In the rows, 128 means zero.
A state moves one step at a time under one of 6 hidden systems, and each row is a state written as 18 numbers. Each run below is a few steps of one system.
Z429, run 1 (10 x 18):
[[160 162 123 135 129 164 136 125 147 133 134  90 102 151 161  90 123  86]
 [125 147 132 146 115 159 119 150  75 121 150 128  91 146 172 111 104 167]
 [ 89 109 148  99 144 102  97 135 109 173 138 157 138 147 145 134 108 177]
 [142  97 122 101 132  82  99 115 169 162 126 102 160 154 125 143 181 133]
 [163 138 119 150 100 121 148 107 140  76 102 106 106 132 121 159 199 139]
 [111 137 139 164 134 133 172 110 120  71 103 151 123  94 100 146  91 172]
 [106  81 128 124 135 128 133 122 146 155 120 141 157  84  82  90  63 112]
 [136 121 139 121  99 156 125 138 160 171 120 118 115 132 132  84 148  40]
 [133 190 159 174 105 177 132 161 104 117 140 112 119 157 183 135 143 108]
 [ 90 132 137 138 136 135 103 166  57 127 168 147 159 121 145 170  95 178]]
Z201, run 2 (10 x 18):
[[135 109 104 122 111 161 152 114  92 141 127 119  67 119 133  92 126 116]
 [111 138 155 136 148 142 161 134 132 146  98 153 101 142 170 108  79 120]
 [116 117 125 147 155 123 120 189 141 168 115 107 165 142 130 127  91 139]
 [119 123 150 108  92 114 108 160 146 163 123 100 127 153 129 165 171 154]
 [148 158 161 139 111 115 122  96 168  90 136 113 159 145 141 156 157 137]
 [136 125 114 158 114 131 116 102 107  73 150 127 162  93  90 124 131 161]
 [103 113 120 106 119 127 127  85 104 126 130 177 112  93  87 104 146 111]
 [138 127 111 133 146 149 145 116 129 140 122 139 117 118 144  86 118  46]
 [128 134 116 154 129 167 151 188  89 139 123 113  92 131 157 126 103 112]
 [ 94 153 153 110 151 116 130 176 129 149 118 144 121 145 151 176 102 146]]
Z201, run 3 (10 x 18):
[[106 105 162 155 118 134 154 161 154 144 100 135 175 101 120 159 114  63]
 [131 141 129 147  95 138 116 210 135 106 117 128 136 112 106 167 173  83]
 [118 208 137 104 128 140 112 156 125  84 156 139 115 124 111 184 161 105]
 [134 159 101  87 159 129 102 116 103  79 201 136 146  98 128 169  96 111]
 [150  87  75  75 151 100  95 120  74 103 177 162 100 120 158 129 124 121]
 [153 121  76 101 190 100 133  98 102 132 122 147  73 169 192 101 147 128]
 [149 119  83 140 194 119 176 110 124 153  98  81  91 163 166 115  90 182]
 [125  76 133 114 132  96 163 126 169 168  77  92 100 141 125 133  77 216]
 [146  93 165 129 102  89 116 131 235 158  77 104 138 153 112  84 118 173]
 [143 146 168 178  56 151 105 118 190 138 114  77 154 147  84  60 157 176]]
Z820, run 4, 10 rows:
[[128 149 128 154 128 120 147 126 154 130  85 116 120 147 103 123 176 156]
 [107 127 149 126 110 147 148  95 140 157 134  90 153 111 101 144 104 144]
 [112  98 162  96  88 122 115 137 135 130 136 163 114 108 127 129 106 115]
 [139 146 134 145 117 130 112 167 162 115 110 148 124 132 121  97 153  86]
 [111 181 131 157 131 168 133 144 112 135 142 101 154 123 110 145 144 111]
 [100 147 157 122 144 141 144 114 104 118 147 154 139 115 154 164  86 112]
 [149 106 110 129 166 106 119 156 138 110 132 155 142 126 163 116  87  90]
 [149 139  66 130 165 119 117 170 109 110 135 108 120 133 118 141 158 128]
 [134 161 104 124 163 129 158  78 108 102 133 108 105 134 128 151 131 174]
 [140  85 118 117 142 113 126  74 122 129 144 122 131 126 144  94  76 173]]
Z429, run 5, 10 rows:
[[138  40  97 141 148  87 121 158  90 120 133 131 148 121 156 156  89 186]
 [119 102 108  83 150  72 123 165 181 161  74 158 100 130  88 136 173 121]
 [158 194 136 135 123 143 153 117 208 106 106  56 123 142  95 140 149 125]
 [144 128 138 152  65 170 137 120  95  55 156 114  98  83 110 120  82 171]
 [ 81 103 173 113 127 115 105 105 123 139 128 227 141 102 122  75  70 125]
 [125 124 129 150 146 129  98 110 155 202 131 112 200 163 135  69 162  72]
 [142 140 115 165  90 167 149 134  64 135 132  87 105 150 166 163 214  97]
 [ 98 135 154 143 158 117 167 158  83  92 116 162 125 119 175 223  90 162]
 [121  73  88  96 182  76 100 182 164 143 131 131 184 104  84 154  79 132]
 [159 149  87  69 119 122 109 143 188 126 127 106  81 119  73 117 192  59]]
Z230, run 6 (10 x 18):
[[ 78 120 154 120 106 103 111 107 119 118 110 185 120 105  63 117 133 218]
 [105 143 157 101 121 136 137  58 182 196 118 107 150 137 101 104 165  83]
 [176  84 118 165  58 163 136 135 125  98 149  69 148  96 126 128 136  86]
 [ 98 137 169 197 101 154 161 145  85  88  92 189 116 108 140 126 115 138]
 [ 75 150 138 146 187 138 120 152 122 202 124 146 194 143 124 109 102  87]
 [127 107  94  82 116 139 105 198  98 155 168 102 117 115 126 188 144  77]
 [147 187 141 114 143 117 149 160 149  54 111 156  81 135 159 191 147 110]
 [138 172  95 125 210 104 105 113 153  79 154 143 178 121 110 117  75 150]
 [125  93  85  49 142 114 112  69  93 136 171 145  91  96 100 116 108 149]
 [176 118 120 101 129 114 153  63 152 125 111 127  59 161 187  89 161 100]]
Z230, run 7:
[[176  91  64 132 158  98 123 124 137  78 131 123 141 107 112 122 139 109]
 [130 131  92 135 153 136 168 105 101 103 100 139  67 110 104 104 125 163]
 [128 128 129 122 161 139 154 104 153 174 113  98 105 151 150  80  70 140]
 [151  79 126 111  83 131  92 165 135 154 149 100 101 143 151  89 105 159]
 [126 152 173 141  73 128 101 143 130 129 118 141  98 168 152 116 180 176]
 [114 160 167 164 121 123 106 105 146 143 139 100 206 155 125 146 156 163]
 [104  77 149 129  89 116 131 108 116 134 136 124 186  85  94 185 141 134]
 [113 106 151 142 112 120 166 124 155 118  76 169 136  94 102 151 164  58]
 [133 154  92 178 152 164 151 169 133 114 107 118 151  99  83 107 124  57]
 [100 157 112 127 144 184 155 171  75 121 148 129  91  92 110 138  62 108]]
Z239, run 8:
[[126  90 170 113 112 108 171 115 161 135  81 148  99 128 168 157 109 116]
 [119 136 148 161 137 122 111 174 177 150 107 135 191 143 129 110 128  75]
 [104 186 135 144  94 174 118 185 110 115 143 111 117 113  81 142 139 137]
 [120 158 157  98 125 138 145  86 121  73 163 144 114  99 139 168  76 135]
 [131  58 120 116 130  97  96 113 123 121 158 162 188  94 131 125  99  87]
 [134 125  79 114 127 128  97 163  94 137 139 152 105 127 114 120 207  68]
 [149 191  79 142 186 151 158  95  95 103 140  94 104 145 144 131 144 126]
 [143  65  86 131 164 110 158 118 110 129 121  95 122 113 138 133  57 187]
 [138  76 118  73 137  74 110 165 178 182  95 139  89 156 145 117 132 133]
 [148 193 129 135 138 127  84 141 186 156 128  92 139 194 129  75 173 139]]
Z657, run 9 (10 x 18):
[[137 164 126 147 134 138 150 109 129  86 133 102 138 122 120 168 133 147]
 [132 104 108 118 151 117 146  88 122 100 138 138 139  91 114 142  96 121]
 [128 113  95 108 154 113 112 140 127 130 126 168 122 114 113  99 137  82]
 [141 169 103 124 140 149 114 162 115 135 133 123  87 157 141  99 150 117]
 [139 129 123 125 126 143 140 122 102 135 142  95  95 151 172 130 103 179]
 [123  66 143 106 126  93 129 119 138 156 119 131 133 134 150 140 102 161]
 [124 110 142 116 110  92  99 150 169 153 105 137 144 141 109 134 182 121]
 [142 171 143 146  86 142 120 119 146  98 131  98 126 135  99 135 183 149]
 [130 122 143 152 104 148 149  70 115  89 137 121 135  95 108 115  96 164]
 [100  88 135 132 133 129 133 108 125 144 120 176 158  85  98  88  85  96]]
Z657, run 10:
[[ 79 130 164 122 127 152 152  83  97 213 119 136 118 151 155 115 138 116]
 [140  93 155 170  99 140 151 146 145 170 104  88 157 148 177 136 140  78]
 [126 117 148 168  88 132 161 194 136  96  87 115 128 109 117 197 136 135]
 [117 168 147 123 155 112 165 121 189  77  97 135 133 101  90 175  95 141]
 [144 142  94  94 165 119 101 117 163  92 170 116 171  90  79 128  89  94]
 [128 151  94  98 145 132  77 136  78  91 189 179 120 114 127 114 137  98]
 [129 160 100 140 185 128 117 105  76 133 141 155 106 173 186  76 138 143]
 [127  82  91 127 160 129 146 121  79 203 123  87 114 161 168 120 130 151]
 [132  72 142  95  93 106 153 143 137 176  88 115  76 150 165 168 169 121]
 [169 110 150 145  86 100 136 153 206 102  77 101 108 151 133 137 163 152]]
Z239, run 11, 10 rows:
[[117  96 169 103  79 108 143 156 174  90 114 143 122  75  88 191  87 149]
 [137 143 150 100 112 113  95 130 197  90 138 177 152 100 106 110 131  46]
 [132 165  99 160 112 181  93 135  86  95 178 141 150  93  84  72 136  79]
 [113 133  99 110 138 170 156  93  26 104 166 153  70  96 143 129  98 123]
 [128  70  96  95 200  99 148  87  92 167 146 140 148 131 192 148  93  83]
 [153  89  59 123 168 102 102 200 118 187 128  81 147 164 149 146 180 106]
 [164 197  85 117 169 114 128 169 143 107 117  71  72 184 134 158 170 197]
 [157 127 126 122 159  84 133  85 190  89 114 100 127 139 114 117  67 252]
 [133  46 158  97  69  83  93 109 198 157  95 151 116 126  91  59 122 182]
 [124 168 191 147  62 146 102 100 171 166 103 151 104 172 128  30 206 101]]
Z820, run 12:
[[130 116  99 186 147 149 158 118  97 116 108 134 154 105 116 108 133  90]
 [100 111 100 119 155 146 167 130  79 166 114 131  99 115 131 138 115 105]
 [144 133 117  99 154 132 152 145 138 145 113 117  63 150 173 121  94 126]
 [153 146 110 124 138 125 102 171 143 130 142  86 109 159 145 112 104 184]
 [117 156 135 106 133 101  88 116 136 122 152 129 141 148 116 140 140 204]
 [138 110 145 111 123  88 100  63 159 112 145 139 174 129 122 125 150 142]
 [147  72 122 144  80 118 115 101 120 112 132 128 153 102 112 123 174 107]
 [113 107 139 164  90 145 165 116 110 133  79 147 108 110 110 123 176 107]
 [101 124 152 152 120 163 179 133 137 177  83 114 113 120 124 111 104  95]
 [104 136 150 103 116 155 133 195 138 172 127 117 101 127 135 139  79 106]]

Which system made each run below?
run 13, 2 rows:
[[128 110 116 168 142 146 151 120 132 155 124  75 180 117 114 117  86 136]
 [ 97 100 131  78 116 118 124 148  99 146 139 157  98 106 116 167 118 137]]
  Z820
run 14:
[[124 117 140 134 126  98  94 150 152 114 129 157 168 125 116 125 124 134]
 [116 150 126 117 109 133 109 121 126 116 137 142 124 115  84 122 167 126]]
  Z239
run 15 (2 x 18):
[[139 129 113 124  98 117 106 124 129  73 141 144 131  98  80 141 172 129]
 [122 142 132 163 121 151 153  70 116 102 115 147 134 104 102  99 147 108]]
  Z820
run 16 (2 x 18):
[[138 107 116 104 136 123 136  98 127 107 143 133 109 103 126 122  87 136]
 [140  98 111 120 136 117 114 132 130 133 121 152 105 132 141  80 110 130]]
  Z201
run 17:
[[153 118 158 172  94 134 150 139 117  83 121 128 131 139 191 168 137 117]
 [112 103 127 188 153 120 151 166 123 124  84 143 169 116 124 138  96 149]]
  Z820
run 18:
[[165 118 107  91 143 108 113 161 191 135 138  79 132 137 134 145 109 103]
 [152 138 120 113  95 120 109 145 134  61 138 141  81 109 103 127 133 173]]
  Z230
run 19 (2 x 18):
[[106 169 114 115 147 176 157 155  99 112 149 120 107  86 106 160  77  95]
 [136 107 106  78 159 127 122 138 119 115 180 124 137 100 155 160  54  87]]
  Z239
run 20:
[[140 152 135 145 143 121 156 186 175  80  95 136 130 112 127 173 110  85]
 [124 169  97 146 170 153 145 166 127  83 139 115 147  86  81 145  77 116]]
  Z820
run 21:
[[135 178 132 124 169 152 175  72 131 129 130 100 104 149 167 124  92 120]
 [128  71 117 146 139 125 143 150 113 128 126 114 144 105 138 128  39 173]]
  Z201
run 22 (2 x 18):
[[ 99 138 151 128 102 148 154 114 138 137 110 126 121 102  86 146 136 119]
 [128 130 148 134 112 140 130 142 155 110 130 139 146  97 115 131 104  76]]
  Z201
run 23 (2 x 18):
[[152 139 109  95 134 124 143  90 132  94 132 123  77 126 133 135 133 136]
 [145 124 107 125 160 126 138 110 134 103 129 133 108 121 135  92  74 146]]
  Z201
run 24, 2 rows:
[[147 175  89 129 157 135 110 175 133 100 136 123 117 132 110 119 152 100]
 [116 185 112  97 152 151 128 114 102 114 166 116  96 120 115 139 109 145]]
  Z429
run 25, 2 rows:
[[142 144 141 138 128 116 139 112 135  65 122 164 117 122 148 147 133 126]
 [127 139  87 133 169 125 119 134 112 104 136 144 137 105  91 110 112 134]]
  Z201
run 26:
[[114 132 130 143  95 159 116 174  54 126 161 112 112 131 154 164 129 165]
 [ 93 142 157  99 165  86 118 102 125 126 131 185 158 140 157 181 137 136]]
  Z201
run 27 (2 x 18):
[[114 152 108 124 158 140 110 130 129 142 124 149  99 136 103  45  88 164]
 [101 120 144 102 126 153 118 114 131 215 143 105 130 146 134  79  90 131]]
  Z201
run 28 (2 x 18):
[[161 125 132 103  91 100  91 144 149  95 131 138  80 152 143 114 168 165]
 [133 174 143 155 129 120 119  78 146 109 125 115 145 157 119 111 164 190]]
  Z230
run 29:
[[ 96 151 142 136 181 104 155 131 114 125 106 133 131 143 146 178  82 221]
 [126  63 114  84 159  62 113 115 190 161 115 112 178 116  85 149 114 160]]
  Z201
run 30 (2 x 18):
[[126 156 140 147 106 182 146 165 117 162 121 105  89 144 151 105 130  84]
 [108 171 154 147 149 154 138 152 104 131 149 123 136 144 174 151  72 145]]
  Z239
run 31, 2 rows:
[[153 128 104 104 123 117  99 172 175 135 142  67 133 132  98 135 123 158]
 [123 148 163 103  75 132 125 112 148  85 133 137  86 109  98 145 131 175]]
  Z230
run 32 (2 x 18):
[[119 182 106 101 177 105 101 159 121  84 150 172 148 121 115 187 175  73]
 [158 156  53  76 172 131 120 130  93  87 186 100 108 113 127 183 142  92]]
  Z201
run 33:
[[152 128 155 137  90 137 144 130 158 107 113 102 103 134 148 138 126 148]
 [122 147 151 155 124 123 113 133 149  98 123 149 150 124 109 110 105 171]]
  Z201
run 34:
[[110 157 149 125 113 176 106 131 106 144 170 138 123 119 132  78  84 101]
 [102 126 142 115 118 153 108 121  61 151 184 142 136 128 165 138 108 122]]
  Z239
run 35 (2 x 18):
[[139 135  73 117 147 124 119 163  82 108 132 137  78 132 124 141 170 134]
 [130 179 119 117 186 121 162 108 142 121 114 108  98 157 152 151 114 160]]
  Z230
run 36:
[[114 102 113 122 109 127 106 178 100 168 122 142 109 137 126 118 168 118]
 [128 167 162 138 112 137 148 129 147 137 100 116  88 167 157 133 157 148]]
  Z657
run 37, 2 rows:
[[115 158 107 112 139 164 155 109  80 143 131 121  61 134 133 115 141 136]
 [127 117 144 109 154 119 144 111 136 151 132 116 114 149 181 137  64 163]]
  Z429
run 38:
[[112 135 108 145 117 149 147 113 107 136 120 101 140 103  75 137 172 127]
 [117 127 153 111 105 143 164 103 138 112 119 144 107  91 114 156 117  84]]
  Z201
run 39 (2 x 18):
[[160 120 130 108 160  98 119  86 193 110 133 122 129 145 152  79  53 169]
 [117  74 103  95 107 109  55 163 109 171 173 127 159 118  89 107 131 154]]
  Z657
